In the rows, 128 means zero.
Each path below is one point turned by a fixed rotation once a step. After each direction that follows a path, write how fast that rotation turns it, in degrees each step (0 if it stays still).
Each turn is a multiple of 5 degrees from 10 to 175, or 0.
Each row of a path follows its step; steps can be skipped.
Path 1:
step 2: [136 134 116 122 135 135 121 141 123 122 134 127 126 136 133 130 134 140
 119 134 134 115 136 123 131 134 113 123 118 129 130 114 134 114 138 136
 117 132 123 139 116 127 127 133 124 128 120 122 127 114 130 121 146 121
 133 134 124]
step 5: [122 131 122 134 128 119 121 132 124 121 130 141 118 115 129 118 121 132
 127 146 122 133 136 124 121 121 118 136 128 127 113 134 122 136 129 115
 132 144 118 120 127 121 134 129 132 122 114 117 124 119 135 133 127 127
 114 130 114]
step 8: [136 137 128 127 131 111 127 131 126 129 130 125 133 137 121 121 134 112
 127 138 125 123 138 111 123 121 121 113 120 122 129 123 115 121 134 146
 119 120 135 134 131 120 136 126 121 120 122 118 119 137 143 132 134 127
 128 131 130]
step 17: [135 121 112 137 129 121 127 135 121 122 133 119 137 128 112 126 125 123
 136 132 124 127 140 131 132 127 122 112 126 123 126 129 140 136 132 126
 122 131 119 144 121 100 127 139 127 125 128 127 130 127 127 120 111 131
 130 133 132]
step 18: [133 140 132 119 124 124 136 138 124 123 128 126 122 138 131 137 125 128
 134 137 119 117 128 127 132 116 118 138 113 117 126 122 128 117 118 119
 121 130 127 143 118 122 132 134 111 116 128 124 121 121 139 118 137 134
 130 132 115]
step 19: [139 130 129 123 117 124 120 141 130 120 135 121 141 129 123 123 122 135
 122 130 135 129 131 135 131 128 109 131 127 139 131 133 117 105 122 128
 130 122 131 134 124 136 115 129 137 129 130 128 115 121 131 120 124 110
 139 132 138]
step 20: [130 132 120 132 124 116 115 131 126 145 129 134 121 128 128 124 133 131
 122 138 129 129 127 125 137 133 126 121 139 138 127 146 133 127 115 140
 117 145 138 123 117 127 129 143 128 118 131 130 126 122 127 122 148 120
 126 134 127]
step 23: [134 134 112 126 121 129 124 143 121 125 134 137 135 117 136 135 125 128
 118 131 125 118 138 117 139 133 118 125 126 125 116 130 121 138 119 122
 122 128 121 124 138 116 132 130 135 131 133 125 137 150 144 128 118 130
 126 135 135]
step 25: [128 136 129 130 122 131 125 135 120 115 133 131 134 132 121 125 119 119
 124 142 137 123 140 141 128 130 113 121 133 133 139 116 130 119 136 142
 139 124 130 114 119 140 137 122 122 116 127 114 132 133 135 134 136 131
 132 134 137]
step 26: [124 128 144 138 121 123 115 133 114 131 132 133 135 138 118 114 126 109
 136 138 133 126 134 136 136 123 123 128 136 117 121 140 127 139 129 137
 121 128 139 130 134 118 131 129 141 126 129 143 123 131 125 121 137 133
 134 127 128]
step 27: [124 119 112 126 127 128 122 133 129 128 129 126 140 129 131 140 137 119
 134 134 135 136 147 136 133 128 131 128 116 124 117 126 139 140 114 138
 136 119 131 146 124 125 129 116 119 116 122 128 119 122 130 127 131 128
 124 134 116]
Speeds:
[126 126 127 135 128 126 127 133 128 128 126 128 128 130 126 128 124 129
 127 128 130 131 131 127 126 126 130 132 126 126 127 130 127 127 128 122
 129 126 129 125 126 128 127 133 129 129 130 126 129 128 126 129 128 128
 128 126 130]	175
[123 130 122 126 127 130 128 130 129 127 128 129 126 126 130 129 125 133
 130 127 129 129 128 124 126 129 133 128 129 130 128 126 125 127 129 129
 126 133 128 128 128 129 125 128 133 130 131 129 127 129 127 128 131 125
 130 129 124]	40
[128 129 129 131 128 129 131 127 128 126 132 130 129 127 131 130 124 127
 122 127 130 130 127 127 133 126 124 128 127 124 131 125 128 132 127 128
 127 131 129 130 128 129 130 126 129 132 133 126 128 125 126 129 130 127
 126 128 128]	155
[127 128 129 129 132 127 125 129 131 130 131 127 126 127 125 124 130 130
 126 130 130 124 126 128 127 132 130 125 127 126 130 126 131 130 130 127
 129 130 130 128 126 133 130 130 127 128 129 127 132 128 126 128 130 126
 131 130 132]	80
Path 2:
step 1: [120 114 118 122 129 138 147 122 114 115 134 118 145 119 116 111 129 128
 135 133 134 130 123 123 133 140 128 128 126 132 131 136 118 131 120 139
 128 124 129 121 127 138 131 131 119 137 129 129 127 135 132 123 144 126
 116 126 124]
step 3: [111 130 118 114 140 130 136 132 125 116 134 130 130 136 128 113 106 138
 143 124 125 125 133 140 137 130 131 137 124 137 127 131 139 130 133 138
 138 126 116 129 134 133 124 133 136 139 127 141 123 128 135 125 128 137
 120 126 126]
step 4: [119 127 135 125 138 131 133 133 127 117 133 135 122 131 120 119 134 130
 126 137 137 113 142 134 140 126 137 136 132 154 128 128 121 129 135 142
 114 137 135 132 123 132 125 148 127 130 135 128 131 130 122 124 141 122
 130 123 128]
step 6: [115 113 135 136 121 133 125 140 128 120 137 112 127 116 123 115 112 138
 128 121 128 132 131 130 134 135 120 124 119 145 146 123 122 129 123 143
 128 133 124 120 127 136 137 141 137 133 136 125 129 129 126 120 129 118
 131 129 130]
step 8: [114 119 126 129 136 134 140 122 127 114 136 117 130 141 129 127 124 125
 139 115 131 137 146 128 117 134 127 135 127 144 123 132 122 123 122 142
 128 129 136 127 123 129 120 140 135 140 140 130 130 139 124 125 126 144
 136 133 124]
step 13: [124 120 125 119 134 121 135 130 130 117 142 118 137 121 126 108 131 135
 144 138 140 123 136 122 135 131 131 130 120 140 134 135 114 118 117 134
 117 119 124 123 119 125 131 130 132 146 120 134 130 128 129 131 131 141
 128 123 123]
step 14: [127 127 129 125 130 138 129 136 130 109 136 136 127 119 134 129 108 119
 144 131 126 123 134 129 131 143 131 129 130 139 128 142 116 126 139 128
 130 128 132 123 115 133 111 136 137 136 130 125 121 130 127 108 133 118
 129 131 121]
step 17: [127 115 125 124 131 139 141 125 139 128 132 125 143 115 125 125 117 122
 131 133 125 107 135 120 119 141 127 144 126 140 142 136 128 131 120 145
 127 127 129 126 133 142 124 133 124 134 139 130 133 130 120 136 122 130
 122 128 122]
step 18: [125 114 122 131 129 135 134 127 131  97 137 118 121 117 118 118 114 137
 136 124 141 131 133 131 137 129 121 131 132 144 132 129 135 138 119 126
 130 113 126 117 129 127 129 140 129 134 133 125 127 118 128 125 125 127
 132 134 133]
step 22: [122 114 126 117 134 138 133 126 133 125 127 129 130 108 128 111 111 126
 135 134 128 129 143 122 136 125 133 125 128 148 120 127 133 115 130 136
 126 136 118 133 131 136 141 141 129 137 130 126 118 137 119 128 128 122
 125 128 136]
step 23: [132 119 136 127 121 127 136 129 118 117 132 126 126 124 126 119 112 127
 124 129 137 116 137 119 120 129 119 121 116 142 126 133 126 133 131 144
 108 120 135 129 121 132 122 147 137 132 132 141 123 121 139 128 127 129
 134 139 121]
Speeds:
[129 128 130 127 128 128 131 126 126 129 129 128 129 127 125 128 127 124
 126 131 125 126 125 125 126 127 130 132 133 129 126 129 121 130 127 128
 123 130 127 128 127 127 127 130 127 129 125 134 129 130 130 127 128 126
 129 128 127]	115
[126 128 126 130 125 128 130 124 129 129 126 132 126 127 127 125 127 127
 130 127 128 128 130 129 128 125 128 123 131 126 127 129 130 128 124 130
 129 128 124 127 126 126 128 129 128 130 128 131 130 126 127 130 122 134
 127 131 125]	145
[125 128 127 127 127 129 130 125 130 130 132 127 131 125 131 126 126 129
 129 127 125 133 127 129 124 132 129 132 130 126 128 128 132 127 130 131
 129 130 130 133 126 127 128 129 127 125 125 128 129 128 128 128 129 130
 125 126 129]	155
[129 128 129 130 128 129 127 126 129 125 130 128 124 129 124 132 127 129
 129 127 127 131 126 126 124 130 133 130 124 127 133 129 129 129 128 128
 129 129 125 129 130 130 125 130 132 127 129 130 127 128 131 128 123 128
 128 129 129]	120
[126 127 131 127 126 128 128 128 131 129 126 135 128 125 126 129 127 128
 125 129 130 128 126 127 131 132 130 128 129 129 128 132 125 128 126 128
 129 133 128 131 129 130 130 126 127 126 134 125 126 128 128 126 130 130
 125 129 128]	140
[129 128 127 130 125 125 126 132 127 130 127 128 131 132 132 131 122 125
 131 130 128 127 127 126 125 127 127 130 129 129 127 131 130 128 124 129
 128 129 127 128 126 130 126 129 130 130 129 126 127 130 126 130 129 129
 128 130 133]	125
[131 128 130 125 131 130 129 129 127 127 125 127 127 128 126 128 126 129
 127 127 128 123 130 131 128 126 125 127 129 128 129 129 131 130 129 126
 127 131 132 133 127 126 126 130 126 129 130 131 127 129 130 131 124 128
 123 126 133]	55
Path 3:
step 3: [122 140 125 129 141 132 122 136 129 110 130 126 135 133 122 124 129 133
 124 125 104 134 119 123 132 126 127 127 125 136 125 121 137 126 120 130
 136 135 123 122 141 118 131 131 133 126 132 131 131 125 134 121 125 120
 121 127 124]
step 5: [137 130 131 121 126 132 122 135 127 130 128 119 134 131 130 129 124 130
 139 123 123 121 117 124 149 146 112 127 128 126 125 131 129 131 125 121
 119 127 130 125 117 131 125 142 120 134 134 131 120 126 119 126 121 135
 130 132 121]
step 6: [133 124 126 123 143 130 117 137 122 123 127 118 123 125 123 133 136 116
 135 131 121 118 114 126 128 137 124 142 128 140 121 129 123 129 127 120
 129 125 121 126 116 135 123 128 128 133 123 135 125 133 126 123 115 128
 116 122 128]
step 7: [128 126 124 126 142 134 125 131 128 127 131 141 137 114 128 136 139 132
 127 134 124 121 123 118 125 132 131 132 128 127 132 126 130 139 130 126
 126 125 120 128 118 115 130 134 131 130 114 124 126 137 145 122 111 121
 122 125 128]
step 11: [137 136 118 132 142 127 136 135 128 131 126 117 141 129 117 136 126 123
 129 126 124 117 124 120 135 140 130 131 129 125 132 117 133 129 129 127
 133 123 126 124 129 120 124 142 123 121 130 134 112 132 120 138 124 126
 132 132 118]
step 12: [133 133 117 123 139 125 130 124 123 129 132 137 127 118 121 135 130 128
 140 124 131 125 125 137 130 139 128 140 127 141 123 130 124 135 122 131
 133 112 122 129 128 131 118 141 131 123 133 125 114 129 124 133 119 138
 118 129 131]
step 16: [129 126 128 129 125 129 110 129 140 129 129 127 133 125 130 121 135 137
 133 117 123 126 135 130 144 132 115 127 124 129 131 120 131 126 124 133
 130 137 125 127 124 123 123 142 119 133 139 125 109 125 118 127 123 137
 131 124 125]
step 18: [119 134 121 129 138 126 124 126 127 116 134 139 133 128 126 136 129 126
 130 128 115 120 116 122 131 135 125 131 130 145 127 128 128 136 128 128
 129 124 130 126 125 124 123 131 138 125 121 140 119 134 138 122 119 126
 109 119 120]
step 19: [133 133 136 131 136 132 123 131 116 127 126 139 141 120 130 129 130 139
 133 133 122 127 126 121 132 141 121 122 130 128 133 135 141 136 127 126
 130 127 128 120 122 118 122 143 137 126 127 129 132 133 142 125 119 144
 128 129 123]
step 26: [132 143 120 123 141 140 132 132 135 118 128 127 133 114 117 136 130 123
 120 133 127 129 134 122 133 134 130 133 131 124 125 125 126 123 131 129
 138 117 125 119 126 125 128 141 132 110 134 128 130 122 126 122 114 126
 132 126 129]
step 27: [132 126 126 128 133 124 124 131 133 124 123 128 126 114 130 122 145 134
 129 118 123 126 141 132 130 135 126 137 127 125 127 127 135 124 122 139
 135 121 114 122 132 123 123 141 125 124 143 116 117 122 129 132 116 129
 126 130 135]
Speeds:
[129 129 122 130 125 130 127 130 130 128 127 124 130 129 125 125 129 126
 126 125 128 126 129 128 129 129 128 128 129 125 129 134 130 125 128 131
 127 130 128 127 122 129 128 126 126 127 129 128 126 125 127 132 127 127
 125 129 130]	65
[128 128 128 128 129 127 129 131 127 125 126 128 126 123 132 127 131 126
 131 126 126 131 127 124 130 128 130 129 129 132 126 131 130 128 126 127
 128 129 127 129 132 134 128 125 129 125 128 127 124 128 129 131 131 127
 126 127 128]	120
[128 131 127 136 131 132 130 126 129 125 127 129 127 126 128 123 125 132
 128 127 131 129 130 123 124 129 129 130 129 129 127 129 127 132 128 129
 128 127 127 127 127 125 125 130 127 129 128 128 127 128 128 129 130 128
 131 130 128]	95
[130 125 130 129 126 125 127 127 128 130 128 131 130 128 133 127 130 131
 129 129 130 128 129 127 130 127 127 124 131 124 133 127 131 129 130 127
 124 131 124 127 125 128 127 129 127 127 128 131 124 128 131 128 129 129
 130 129 126]	125
[125 128 127 131 124 129 127 129 129 128 127 132 129 131 129 127 126 126
 127 130 124 127 132 130 127 129 124 128 126 130 121 127 132 127 127 122
 126 128 125 129 128 125 128 127 130 126 129 128 125 127 127 127 129 130
 128 127 128]	25
[128 130 130 130 127 125 125 129 132 129 131 127 127 131 131 130 129 125
 130 128 128 124 125 128 128 131 130 127 128 129 127 128 128 126 128 129
 128 127 129 130 129 126 125 131 124 130 130 128 126 130 125 130 134 125
 126 130 125]	60
Path 4:
step 3: [117 126 125 138 126 120 120 137 133 124 130 134 129 121 122 134 131 110
 126 129 121 119 144 132 130 122 124 130 139 131 124 121 134 127 110 131
 111 123 136 147 140 117 131 122 127 138 122 116 121 122 141 139 126 122
 128 121 137]
step 4: [141 133 120 134 126 126 125 128 142 111 130 134 121 131 133 118 141 117
 142 131 115 142 136 132 119 143 117 118 136 123 137 127 117 132 124 123
 128 128 123 141 138 124 120 141 131 131 122 127 120 119 137 129 125 119
 129 134 134]
step 6: [128 127 128 116 118 120 139 135 122 139 130 121 134 141 144 130 121 124
 129 127 119 134 132 129 144 123 131 114 120 126 114 130 144 135 118 140
 119 115 139 133 132 131 125 130 135 125 132 120 121 127 140 144 119 127
 131 118 129]
step 11: [117 124 125 128 126 120 127 132 130 127 137 119 119 127 132 140 132 109
 124 141 115 141 138 127 126 130 123 126 135 127 135 129 137 125 124 128
 121 131 139 129 126 135 123 121 118 131 116 111 115 120 145 143 113 128
 127 117 137]
step 15: [124 137 119 127 115 120 138 133 133 130 119 150 124 119 128 129 128 119
 144 125 116 128 132 128 119 121 130 111 139 132 137 125 133 139 116 126
 113 122 124 135 133 114 124 127 126 131 133 119 126 123 140 135 119 115
 126 126 129]
step 16: [127 142 140 129 131 123 127 127 136 126 120 129 114 137 128 128 134 108
 150 136 134 135 126 117 123 150 121 129 144 124 138 129 126 128 131 128
 131 135 126 128 134 122 125 134 136 125 122 122 123 129 140 143 117 129
 129 128 138]
step 19: [128 120 107 129 131 136 134 121 128 127 126 133 120 116 131 139 116 116
 127 129 118 137 127 119 119 140 120 128 136 128 138 126 122 125 124 132
 126 113 147 128 125 128 121 128 129 127 119 110 123 126 139 143 132 132
 125 113 139]
step 22: [121 129 134 130 132 119 123 139 141 136 124 129 116 140 142 134 129 132
 123 130 117 126 127 133 127 131 123 123 140 131 137 115 131 136 119 127
 122 119 131 143 122 146 116 125 130 134 138 121 110 130 127 137 125 124
 121 112 139]
step 25: [114 126 130 116 136 130 124 130 142 131 131 127 134 137 130 128 129 121
 126 123 130 121 131 134 146 147 121 138 127 129 120 131 120 128 116 135
 126 121 134 130 148 131 120 122 144 133 119 125 127 133 134 149 121 116
 124 123 129]
step 26: [139 137 123 120 128 119 131 133 135 113 141 136 133 129 121 115 122 131
 126 115 115 134 133 132 125 127 130 125 126 134 134 129 133 126 113 133
 110 115 132 143 140 134 130 131 126 119 125 119 125 123 130 142 129 113
 119 114 135]
step 27: [136 139 115 133 128 133 132 127 131 130 126 130 121 123 132 134 126 136
 144 125 126 129 123 115 107 135 120 120 138 120 143 130 137 141 127 124
 124 118 135 137 125 122 117 128 131 132 129 117 115 117 139 137 122 123
 126 123 146]
Speeds:
[128 127 129 128 126 130 129 129 127 128 125 128 129 127 130 130 131 128
 127 126 123 129 127 126 130 129 130 132 131 127 126 126 129 131 129 127
 128 127 129 132 128 125 129 130 136 129 129 127 130 129 128 126 128 131
 125 131 130]	120
[124 125 126 125 122 129 131 125 128 129 126 131 131 124 132 128 127 128
 128 129 128 130 127 128 128 129 129 126 129 129 128 130 130 129 130 131
 129 127 125 124 129 126 127 128 126 128 127 128 125 131 130 131 126 132
 126 127 125]	80
[130 129 128 128 129 133 129 128 132 125 126 129 130 129 127 128 129 126
 130 129 129 128 124 127 125 126 130 127 130 128 128 131 126 126 133 130
 128 126 131 131 125 128 129 129 126 127 128 126 127 131 126 125 123 124
 125 128 126]	130
[128 127 132 133 126 124 127 132 127 126 129 127 129 127 132 127 133 127
 129 126 128 125 126 128 123 128 130 128 133 127 129 129 129 131 127 126
 131 128 126 128 127 129 128 130 126 128 126 131 128 130 130 126 126 127
 131 124 129]	60
[129 125 126 125 130 126 129 125 133 126 124 128 130 128 130 129 128 128
 128 128 131 131 128 128 128 129 130 124 129 127 129 128 127 130 126 125
 131 129 130 128 126 130 128 129 129 123 126 128 125 125 127 123 133 129
 127 125 131]	145
[127 127 133 128 130 127 131 126 130 130 130 128 130 130 129 129 128 127
 130 125 127 130 125 127 129 125 128 129 128 124 123 132 127 126 126 130
 130 128 127 128 131 125 126 125 127 128 129 127 125 130 123 128 130 129
 133 130 132]	95
[131 124 128 126 130 128 126 126 129 131 128 129 125 131 129 130 129 125
 130 128 126 126 127 127 128 132 127 133 129 130 133 127 128 126 130 126
 128 126 127 124 128 133 124 126 129 131 125 127 127 134 127 126 129 128
 128 128 128]	125
Path 5:
step 0: [124 130 129 122 123 121 114 136 137 130 132 138 118 136 127 119 131 122
 123 142 118 104 120 131 122 137 130 149 128 130 120 126 135 118 114 131
 124 113 137 139 121 131 131 129 140 120 126 125 130 134 118 119 122 123
 123 129 130]
step 2: [132 123 139 113 126 139 118 132 120 135 130 143 121 125 125 128 133 132
 124 137 117 121 122 137 129 126 124 134 133 117 122 129 127 119 131 114
 137 132 130 127 102 134 132 152 122 127 132 120 135 133 139 127 125 122
 122 120 137]
step 3: [129 129 128 123 136 133 135 133 131 125 127 138 142 127 138 122 133 132
 137 112 129 128 140 133 127 138 125 128 126 130 134 121 142 129 119 149
 138 129 109 136 122 145 134 126 109 124 127 122 125 119 125 137 119 135
 117 128 118]
step 7: [122 138 127 124 124 112 131 124 124 130 139 119 134 123 122 121 114 142
 132 126 130 128 137 120 131 135 131 114 120 133 121 142 137 118 117 129
 113 146 125 129 133 121 129 130 128 144 112 118 130 119 134 133 133 130
 141 124 133]
step 8: [120 112 128 127 131 123 129 121 125 135 111 126 124 144 135 115 140 126
 136 133 130 117 129 125 118 124 139 133 123 122 118 136 143 120 131 118
 132 125 137 140 139 117 139 122 142 133 131 130 122 145 125 118 131 138
 125 126 125]
step 9: [129 153 136 127 128 112 141 121 135 134 127 136 142 120 127 146 128 138
 119 128 121 120 142 116 137 126 133 125 123 117 135 132 130 130 130 127
 132 131 138 130 130 123 130 124 141 125 114 137 116 125 118 138 134 131
 131 130 137]
step 11: [131 138 126 128 123 124 132 117 140 125 119 139 139 129 139 138 143 127
 129 131 127 131 150 126 123 116 123 124 123 117 137 128 124 131 118 139
 144 132 116 127 125 141 126 123 135 130 127 122 123 116 146 114 127 131
 135 137 128]
step 15: [130 127 112 112 111 131 126 125 154 129 140 116 129 120 133 109 119 124
 127 123 119 130 128 129 138 135 134 119 127 126 131 127 130 117 129 132
 114 122 122 130 125 128 131 124 127 127 121 120 140 113 130 132 118 139
 128 122 136]
step 17: [108 131 135 121 122 121 125 138 144 143 144 124 135 116 128 130 125 126
 114 117 125 137 139 124 143 133 126 129 122 129 121 132 140 132 124 120
 128 132 132 131 116 110 128 140 139 132 125 136 131 126 135 130 133 136
 131 118 130]
step 20: [112 124 117 121 141 139 124 139 116 133 123 125 132 121 134 123 127 132
 120 131 131 118 124 117 108 115 130 129 126 124 139 121 126 130 136 121
 130 130 130 125 135 132 136 141 113 130 127 117 119 141 148 133 139 124
 121 121 131]
step 22: [123 117 121 131 132 132 143 129 112 130 125 124 133 116 117 136 109 137
 129 126 136 125 120 117 122 126 134 129 125 117 127 127 119 137 126 119
 113 129 115 118 131 141 112 118 127 132 144 123 126 137 124 130 142 124
 137 123 131]
Speeds:
[129 128 125 128 126 128 123 128 125 123 129 127 131 127 127 123 124 127
 127 132 129 125 129 127 128 127 130 124 129 128 128 128 130 128 128 130
 129 128 131 130 125 125 129 130 127 127 131 127 127 128 129 126 126 129
 126 123 130]	140
[128 124 128 126 127 130 131 127 130 125 127 129 129 126 124 131 131 129
 130 129 126 125 126 127 129 129 127 124 126 129 127 128 129 127 124 131
 127 127 129 127 130 128 129 131 123 126 130 129 132 129 131 126 129 132
 133 131 129]	90
[125 129 126 129 132 129 133 131 130 128 130 128 129 130 128 125 131 126
 126 129 129 127 129 129 128 129 130 127 125 129 126 133 128 131 122 127
 128 126 128 128 129 127 128 128 125 128 125 130 124 131 129 125 126 127
 125 127 127]	85
[129 130 125 128 130 130 126 125 128 127 124 130 127 124 127 129 129 129
 127 132 126 126 128 126 126 126 130 129 133 125 125 128 126 129 127 126
 128 131 128 128 131 129 126 130 127 129 123 131 128 124 130 127 123 126
 128 131 131]	155
[129 130 129 127 126 126 127 128 131 124 126 128 130 127 127 126 132 131
 128 127 131 130 129 123 130 131 131 129 128 130 130 133 128 130 129 130
 127 126 124 129 125 128 125 129 128 127 124 128 128 124 130 130 133 129
 127 128 128]	175
[124 126 129 125 131 131 124 130 129 125 123 128 128 132 133 124 128 129
 127 127 125 131 128 126 128 127 130 130 127 128 126 126 126 126 127 132
 128 129 127 130 132 127 128 125 126 126 129 129 128 127 127 130 128 130
 128 128 132]	145
[123 129 126 128 126 130 125 127 126 128 129 130 128 126 125 131 129 126
 127 124 130 126 127 127 127 131 128 128 130 125 126 129 128 125 127 133
 130 125 129 127 130 127 129 126 131 130 128 134 129 129 127 128 132 127
 124 126 127]	85
